Each row is where one point has got to under a steady rotation. How many ticks took it there?
The counts run from 0 to 103.
[ -6 -25  -7  -5  26 -19  14  47 -12  39 -20  -1   9 -12   8  28 -59  11
  -1 -15  25  27  -3  25 -30 -13  32  40  13 -31  -5 -27 -29  30 -18]
98
[-15 -11  16   7  25  -9 -20 -10  -6  36 -22   7  31  38  41  -1 -56  34
 -14  30  32 -17   0   1 -34  22  40   0   7 -32  -6 -17   8   8  -5]
68
[ 11 -15  28  16  16 -35 -18  52 -22  15  -6 -10  25  35  21   4 -31  52
 -25  10   1  20  -8  29 -47   3  38  13  13 -23 -12   4 -33  20  14]
5
[-29 -34   4 -21  14  -2  -7   9  -5  42 -10  33  34   9  28  -3 -43  21
  12  22  25  -4 -19   0 -50  26  35  22 -15 -20 -16 -27 -15  12 -23]
23
[-39   3 -11 -17  23 -24   5  -7  14  45  -1  29  15   3  24 -20 -56  28
  18   6  18  14  -2 -10 -23  31  13   4  -2 -53 -41 -28  -7  -6   4]
28
[  1 -27 -16  -2  17  -8 -13   9   7  35 -29 -12   0  16   8   5 -64   0
  -8  -3  30  18  -5  10 -36  -2  33  34  39 -33   8 -30  -7  32 -36]
62
[-14 -24  23   4  18  -8 -21  13  10  24 -19 -10   7  31  25   9 -44  16
 -11  -9  32  -3   8   4 -51  25  30   9  35 -57  -2 -21  -6   5 -39]
70
[ -8 -23 -33   4  -9 -37  -1   1  12  37 -19 -10  -2   3   1 -27 -74  30
   6  18  19  47 -21  -5 -33   9  45  14   4   4  -2 -13 -22  24   1]
55
[ 15  -7 -22  -4  26 -47 -18  23  -5  27 -18  -4  -1   7  -1   3 -67  20
  -3  13  15  50 -20  -2 -26 -22  24  26  24 -27  14   4 -31  38 -13]
53
[-26 -12  14   0  12 -37 -21   7   5  20  -5  -3  17  49  43  -7 -34  60
 -13  18  24  -3  -1 -12 -25  25  20 -18 -13 -47  -3 -17  20  15  -1]
76
[-26 -30  13  -3 -10 -29  -8  10  22  23   4 -19   3  41  36 -14 -33  56
  -8   2  22   5   9 -12 -28  32  12 -25  -6 -44  -6 -32  12  16 -10]
75
[-20  -7   8  16  22 -37 -14  -9  21  21 -21  -8   3  26  14 -25 -44  37
 -12   8  17  15  12  -9 -30  29  16   1  22 -69 -27 -25   4  -2   1]
73
[-14 -22   2   3   8   2 -14  -6   7  40 -17 -11  21  39  40  -3 -58  38
  -4  13  28 -14   1  -2 -37  24  38  -9   1 -19   5 -36  17  22 -18]
67
[ 19 -18   6  -3  17 -21 -12  41 -27  28  -5  -8  30  18  20 -10 -32  36
  -2  47   1  29 -14  16 -43  -3  21  20 -11 -25  -8 -28 -24  42  -4]
13
[-38 -40   7   6 -14 -57  10  31  22  20   3 -15  -3  16  13 -21 -26  50
 -11  -2  21  38 -15 -13 -23  21  13 -10 -11 -38 -14 -11 -16   8   9]
83
[-17 -32  45  15   9 -37 -21  27  16   3 -11  -5  26  27  19   9 -17  42
 -27  -2  27  12 -11   6 -48  25  20  -2  12 -51  -8  -5  -9   3 -16]
78
[-29 -39 -21   5   6 -48  25  42  10  32 -19   1   3  -5   2 -16 -42  37
  -6  -3  16  48 -17   1 -24   1  35  16 -11 -14 -11 -22 -29  10  18]
91
[-15   1 -15 -11  26 -64 -10  30 -14  12 -16   9 -18  14   6  18 -54  47
  -4 -16   4  28 -12 -20 -26   1  16   0  -8 -35  14  21 -26  16   1]
44
[-30 -22   9  -4  -3 -61   1  35   7  21  15 -14  11  19  34  -9 -31  58
  -2  17  22  29 -17 -15  -8   1   6 -14 -18 -37  -6  -9  -6  19  21]
84
[ -7 -43 -25  -8  14 -18  -4  26   4  36 -15   8   1   0 -10 -26 -42  18
   7  16   7  35 -14   3 -35  20  31  40   2 -32 -19 -49 -22  24 -22]
18
[-32  -9  18 -17  25 -24 -10  36  13  19  -6  13   5  11  14  26 -46  31
  -4 -51  25   8   0   0 -56  24  13  -2  18 -44  -5 -12 -11   3 -30]
34
[-14 -48   4  -8   5 -19 -12  37 -35  31  -7   2  11   8  19   0 -37  14
  11  29  21  17 -21  -7 -43  24  40  28  -3 -16  -4  -1 -50  23 -21]
15
[-18  -2  -9  12  11 -47  -7  26 -10  23  -8  -1  -9  40  14 -23 -52  53
 -16 -16   2  26   7   7  -7   7  38   4  13 -41 -18   0 -10   4  42]
0
[ -5 -18   5  -2  15 -16 -14  -4 -18  38 -24   3  18  16  35   4 -73   6
   5  36  35   2  -8  -4 -33   5  51  18  22  -8   6   8 -28  16 -16]
60
[-29  -1   6 -23  11  -5   1  18  31  39  12  13  29  14  33   8 -48  41
   8 -13  25  13  -2   4 -49  16   3 -14  -3 -31 -18 -57  10  19 -23]
30
[  6 -41   9   1   7 -11 -11  39 -22  26 -11   2  30  10   9  -8 -29  27
   2  32  12  21 -15  18 -57  17  36  25  -8 -13  -9 -23 -37  34 -17]
14
[-12  24   7  -9  24 -49 -14  25   0  14  -9  10  20  24  32  14 -45  80
 -10  -4  12  12  -8  -4 -36  14  11 -26 -27 -22   2   2   0  14  15]
40
[ -6   2  10  19   3 -41  -7  30   8  24   7 -20   4  32  11 -25 -48  52
 -10 -16   1  45   5  23 -20   2  26  -4  25 -38 -30 -13 -15   9  32]
1
[  1 -17  -8  -9  15 -47 -12  23 -19  22 -16  -3   0   7  18  14 -66  20
   8  19  27  26 -19 -11 -26  -6  30  14   9 -15  19  29 -44  26  -7]
52
[-23 -39 -25  -8   2 -16   5   7   1  44  -1   9   7  -5   6 -36 -49  24
  22  27  15  27  -8 -11 -33  28  31  22 -10 -24 -29 -39 -28  20 -13]
19
[-27 -17   8   2  27 -67 -12  33  14  10 -15   5  -3  25  -1 -12 -27  42
 -25   2   9  29  -6  -6 -16   7   7  12   9 -70  -8  -7  -2   6   8]
81
[ -8  -8  -2  -3  12 -43  21  41   9  46   6 -12  27   0  35  -5 -48  35
   9  22  25  45  -9   9 -12 -25   6   8  -8 -24 -20 -21 -28  32  16]
93
[-44 -23 -28 -22  25 -18   1   3  11  39 -16  33   0   6  12 -13 -60  21
   9 -10  13  12  -9  -9 -35  27  26  18  -7 -43 -20 -39   2  -3 -17]
27
[ -8 -39  -9 -14  24 -33 -11  31 -38  34  -4   4   3  10  17  -1 -45   4
  19  33  15  18  -7 -13 -23   5  28  35   5 -45  -4  -4 -42  31 -21]
16
[  1 -18 -10  -6   5 -33 -11  37 -31  38  15 -16  16  28  32 -18 -36  43
  10  47   1  25  -5  -4 -24   3  20   3 -18 -26 -13 -19 -27  44   6]
12
[-32 -33  -7   2  20 -19 -18   8   2  25 -28  -4 -16  34  19   1 -47  31
 -15 -15  29  -9  10  -9 -30  29  37   6  19 -57   9 -27   6   9 -32]
71
[  2 -24  -1   6   7 -41 -13  26 -12  22 -17   2  12   6  10  10 -60  36
  -1  12  31  36 -29  -4 -45  13  42   3  -3  12  18  25 -42  21  -9]
51
[  4 -12 -17  14  19 -43 -11  40 -19  25 -15 -18  -8  21  -2 -29 -39  33
  -7  18 -11  43  -3  15 -32   1  23  23  11 -43 -19 -20 -27  29  18]
9
[  7  -4 -14   8   3 -54  -5  19  23  14 -13 -15  -7   1 -14 -11 -50  62
  -5 -13   6  61 -17   3 -48  18  20  -9   0 -16  -5  -6 -30  19   8]
46
[  1 -23 -21 -16  32 -24 -13  27 -16  32 -13   5   3   5   0 -10 -38   6
   6  28   5  34 -11   2 -33  -4  18  43  14 -57 -12 -33 -27  32 -25]
17
[ -1 -10  12  -4  30 -27  12  42 -20  37 -13   3  24  -1  26  28 -59  15
   5  16  25  20  -1  21 -22 -14  25  32  15 -30 -10   1 -43  21   0]
97
[ -3  -4  12   9  13 -35 -13  46 -28  23  -1 -11  21  49  36  -4 -38  64
 -19  16  -3  14  -6  14 -24  -4  35  -3  -8 -17  -5   3 -10  27  31]
4
